X: 3 groups of rows, each row roughly a mix of its group's hidden directions:
X (123 x 13):
[[ 35  35  16  11   3 -39 -36  -9  30 -17 -33 -46 -11]
 [ 17   6  11   8 -13 -34  12  30   2 -84 -17  -1   5]
 [ 58  28 -42  34  -2 -10 -29  10   8  35 -24  16  -9]
 [-67  -7  19  24 -19  -6 -38  26  -3 -17 -13  23 -34]
 [ 10  -5   3  -1  19  11  27 -38  -5  77 -29 -24  13]
 [-16  25  19  17 -13 -29  39 -11  33  27  59 -25   5]
 [ -1   3   5  12 -27  12 -46  35 -23 -39 -61   4 -10]
 [ 21  -5 -19   2  -5  -2 -20 -22  45  42 -31 -14 -59]
 [-19 -28  -7   3  30  25  43  16  11   3  61  35 -19]
 [ 51  15  -1  42  26  33 -38  -1  22  28 -33 -11  12]
 [ 54  32 -11  36  14   3 -50   5  20  22 -33 -12  11]
 [ 49  32 -12  42  21  19 -50  20  29  18  -8  -3  -2]
 [ -4  11 -16   0   8 -12  52  28 -26 -11  53  41  31]
 [ 74  17   4  35  40  -2  -4  22  21  21 -11   8  10]
 [ 40  -8 -41  -6   2  12  41 -43 -13  30 -38 -28  -4]
 [ 10   1  44  25   1 -15   4  35  -3 -69  23  25  17]
 [-56 -30   7 -36 -13 -43  14  -3   1 -41  21 -10  20]
 [-10 -20  -8 -17   2 -10 -31  27 -44 -55 -49  13   8]
 [  2 -17 -16  -6   1  -1 -46  34 -27 -29 -62  27 -17]
 [-66 -22   2 -49 -26 -13  33  -7 -30 -11   5   6  -2]
 [-34  24   5  15 -43 -31 -42  42 -24  13  -3  33 -14]
 [ 40  13  12  10 -48  25  38 -20  28   5  49  -5 -15]
 [ 66  16  26  39   3  -6 -33   5  21 -19 -22 -27  13]
 [-14 -15 -42   8  -4  22  34  21 -19  26  40  55 -19]
 [ -6   2  14 -18 -11  -8  -4  24 -49 -71 -15   6  35]
 [-32 -25 -10 -10  31 -27 -29  17 -44 -30 -52   4  10]
 [-17  -5  25 -10  29 -14 -39  13 -48 -34 -43  13  32]
 [-22 -21   0  -2 -25  23  54  23 -29  -5  35  38 -34]
 [ 12 -22 -15 -21  10  34   8 -22   3  78  32  -1  -8]
 [ -2 -16  -7 -42   2  11   0  28 -22 -57  33  27  41]
 [  1 -15 -15  -5  16  38  10 -46  43  49  25 -32  -5]
 [ -6 -32 -16 -41  16  10  17  12 -21 -40  47  25  40]
 [ 39  21   5  58 -23 -18   8 -32 -16  -8 -33 -36 -17]
 [-39 -35   6 -45 -22 -13  47 -40 -18 -18  12   2  -7]
 [ 13  -9 -13  28 -11  25 -37  -2   9  28 -63  -5 -45]
 [-52  19  31  35 -35 -25 -27  15  -4   2  23  40  -2]
 [ 19  22  32  -2  -9 -37 -34   9  -7 -23 -43 -37  44]
 [  7   8  18   5  -2 -31 -21 -39  19  19 -53 -41 -40]
 [ 44  29  19  -5 -26   2 -31 -22  34   6 -40 -15 -44]
 [-22  21   0 -14   5  -7  18  31  19  -3  75  13  40]
 [  0   1   4 -15  -1 -30  -9  29 -52 -60 -34  23  12]
 [-28  34 -25  18   0 -19  42 -22  -2  69  -1   2   3]
 [-38   9  13  35 -41 -29 -52  12 -23 -13 -28  21  -4]
 [ 23   3 -52  -4  -2   6   2 -34   0  74  10 -15  12]
 [ 30  13 -17  -3  -8  12  54 -19  29  29  59  12 -11]
 [-14 -54  16  -5   6  61  41  15  -7  12   4  32  -4]
 [ 37  15 -27  62   6  14 -36  24  15  27 -32  -1  -3]
 [-12  17  -3  -8  22   3  43 -21  -4  83   2  -6   7]
 [-56 -24   7 -43  -7 -29  40 -17 -29 -17  15   2  23]
 [-44  -4  12 -24  27 -45   5   7 -30 -39  12 -14  46]
 [-50   1  -5 -45 -30 -49   1 -23  -9 -35  20 -15   0]
 [ 36  39  11  -3 -14 -59 -29 -11  -2 -19 -30 -33  18]
 [ 53 -18   6  38   6  45 -37  -1  37   7 -27  -7  -2]
 [ 72  18   0  41  21  32 -27   8  17  16   5  11   8]
 [ -4 -23   1  -3 -28  46 -39 -39  26  48   3  -6 -27]
 [-25 -20  -6  41 -39 -17 -47  39 -11  -9  12  32 -24]
 [ 61  21  -1  40  40   8 -14  -6   7  32 -29  -5  27]
 [-58 -38  25 -35   0  -4  46 -14  -6 -27  20  -7  -3]
 [ 19  17 -14   7  21  27 -30 -22   9  36 -68  -9 -28]
 [ 15 -20  15  -3 -11  19 -41 -40  28  11 -45 -40 -34]
 [  9   3 -16  15   4  13   9 -16 -20  93   3   5   4]
 [ 13 -18  -4  63   6 -25  25  22  10 -60  10   6  10]
 [-14   2  18  15 -23  -5  -7  36  -5 -76 -19  18 -33]
 [-11  -8  -7 -24  11  -3 -43  27 -34 -49 -56   8  11]
 [  1  10 -44 -28  42  -1  57 -28   4  29  10 -22  13]
 [ 21  54  16  32 -29 -14 -37   5   1 -26  -6 -39 -29]
 [-12  11  -4  14 -24  -1  38  45 -19 -23  57  28  29]
 [-13  24  -9 -13  20   4 -38  31 -33 -34 -61   6  22]
 [ 72  32  -5  29  11  11 -43  12  25  15 -13   1  -5]
 [ 43  30 -19  25  27  19 -55   8  23  34 -18   1  18]
 [ 46  -6   2 -28 -11  20  -7 -56  25   0 -30 -29 -35]
 [-35 -13 -18  -6   5  21  40  16 -12   5  61  39 -26]
 [-28   5  37 -12  10 -14 -22  51  -5 -65   5  17  -3]
 [-37 -27   3 -18  -7 -26  24  14  -7 -39  58 -12  35]
 [-16  41   5  44 -57 -19 -38 -18  -3  19 -16  16   5]
 [-45 -35  29 -25  -2 -36  35 -21  -5 -39   0 -26  20]
 [ 31  12   7   6   5  15 -36 -28  16  29 -63  -8 -40]
 [-61 -13   4 -50 -15 -19  30  27 -29 -11  14  19   6]
 [ -3 -20 -22  38   2  35  32 -23  18  62  22  -9 -17]
 [ 43  18  -8  48  21  20 -18   1  -4  39 -51  -8  18]
 [ 61  31 -11  33  19  32 -37  -9  13  34 -17   0   1]
 [-39  23   6  11   4 -40   1  56   1 -42  29  27  -1]
 [-23   5  28  11 -24 -30 -25  28  -3 -55  39  35  13]
 [ 19  16   3  37 -22  30  37 -21  30  50  38  -7 -14]
 [-44  42   3  37  14 -37  10  11   0 -44 -36  -3  11]
 [  5 -35 -57  13  14  26  11 -21  -6  59  -5 -12 -23]
 [-52  -5  10 -48  -3 -29  39 -39  -6 -11   2 -21 -26]
 [  8  -7 -61 -14   2  -6  36 -45 -22  47   0 -10   6]
 [ 31 -41 -20  19  13  23  19 -22   6  71  10 -13   0]
 [ 21 -24  28  26 -25  -4 -10  17   1 -80 -11  10  -8]
 [ -4  11  -4 -64  29  18  54 -31   7   7 -15 -24  -9]
 [-32  38  17   2   3 -38 -14  51  21 -53  -4   3   3]
 [ 22 -11   4  16 -12  23 -25 -36  34  39 -36 -26 -46]
 [ 65  20   5  34  17  24 -22  29  -1  28 -30  11  21]
 [-32  -8  22  -5  21 -41 -52  33 -25 -22 -35  18  13]
 [ -4 -24  32  42 -39  14 -32   7 -13 -47   9  35 -20]
 [ 16  25 -15 -32  41  -7  33 -32  22  27   1 -38  41]
 [-50 -52  -3 -16  10  48  24   5   0   4  30  28  10]
 [ -3 -17 -16 -22   0  32  15  31 -20 -36  48  33  44]
 [-17 -38 -21 -15  35  10  19 -34  31  43  44 -17   7]
 [-42 -30  14  28 -24   9 -35  33 -16  -8  16  40 -39]
 [-38   0  39  27 -26   9 -59  15 -25   3  -2  36 -12]
 [ 61  34 -16  43  28 -14 -26  -8  18  23 -21 -12   7]
 [ -6  17 -22 -16  22 -15  35  -8   7  80  19 -10  16]
 [  6  29  -7 -30  57   3  61  -6  -1  27  -7 -21  16]
 [ 47  37 -27  35 -12  11 -50  10  19  19 -17   0 -29]
 [ 23 -14   1  27  11 -25   8  26  -7 -83  -6   0  17]
 [  5  -7 -23  -2  12  54   0 -22 -23  67  19  15 -23]
 [-27  45  29  18 -34 -17 -37  33 -20   4  17  42  -1]
 [ 33   7   0  -4  -2  46  22 -36  40  41  44  -3  -4]
 [ 52  13  -9  -4  22  22  31 -36  10  20 -40 -40  16]
 [-11 -26  39  45 -45 -25 -40  27  -6   8   5  26   0]
 [-28 -13   9   8  37  41  54  13  -8  17  41  24 -21]
 [-14   0  22  29 -15   7 -48   3  61 -45  20  -7   1]
 [  8 -21  16 -10  -5   4 -30  16  16 -89   8   1  -3]
 [ -2  42 -19 -35  42  32  28 -13   9   8 -42 -31 -18]
 [ 30  26  13   3   4 -14 -64 -11  34 -11 -32 -40  13]
 [-64 -29   7 -48 -22 -15  23 -29 -10 -25  12 -10   1]
 [-23  46  13  -1  -4 -34 -17  28  24 -61  23   9  18]
 [-24  -9  13 -11  14 -22  36   7 -35 -30  50  10  50]
 [ 64  28 -23  27  -4  11 -52  -1  29  14  -3   5 -15]
 [  5 -23  31   9 -17   5 -43 -30  -4 -12 -60 -37 -23]
 [ -8  15  37  24 -19 -16 -23  31   4 -73   5  22   2]]
one row of each group, then the others: which group is each in?
[-37 -21   8 -25  15 -35  16  11   0 -23  63  -2  38]  A
[-37  27  11 -28   5 -60  28  13 -11 -28  40  -8 -12]  U
[-54 -13  41  -1 -12  -8 -38  33 -28  10  16  39 -12]  Q

[ -1   3   6  15  23  30  20 -31  17  82  12  -9   6]  Q
[ 34  37 -20  37  10  19 -56  16  29  24 -18  -7 -19]  U
[-48  -7  -4 -13  27  19  33  48  -5  13  42  33 -14]  U
[  5  42  15 -10  18  -7 -36  30 -34 -29 -49  27  22]  A
[ 12 -26 -20  16  17  22  20 -49  10  55 -32 -33   1]  Q
[ 15  33   8  17 -13 -13  40 -17  39  45  50  -5 -15]  A
[-18 -19  13 -15   8 -45 -25  33 -41 -49 -20  28  13]  A
[-12   3  15  29 -56  -7 -57  28  -7  26  -5  25 -23]  Q
[-65 -37   2 -21 -31  -8  41   7 -20 -24  16   7 -16]  U
[-14  -3 -21  -9   7  -2  44  30 -32 -27  49  30  40]  A
[-45 -25 -23  15   0  37  46 -26 -36  30   7  16  -9]  U
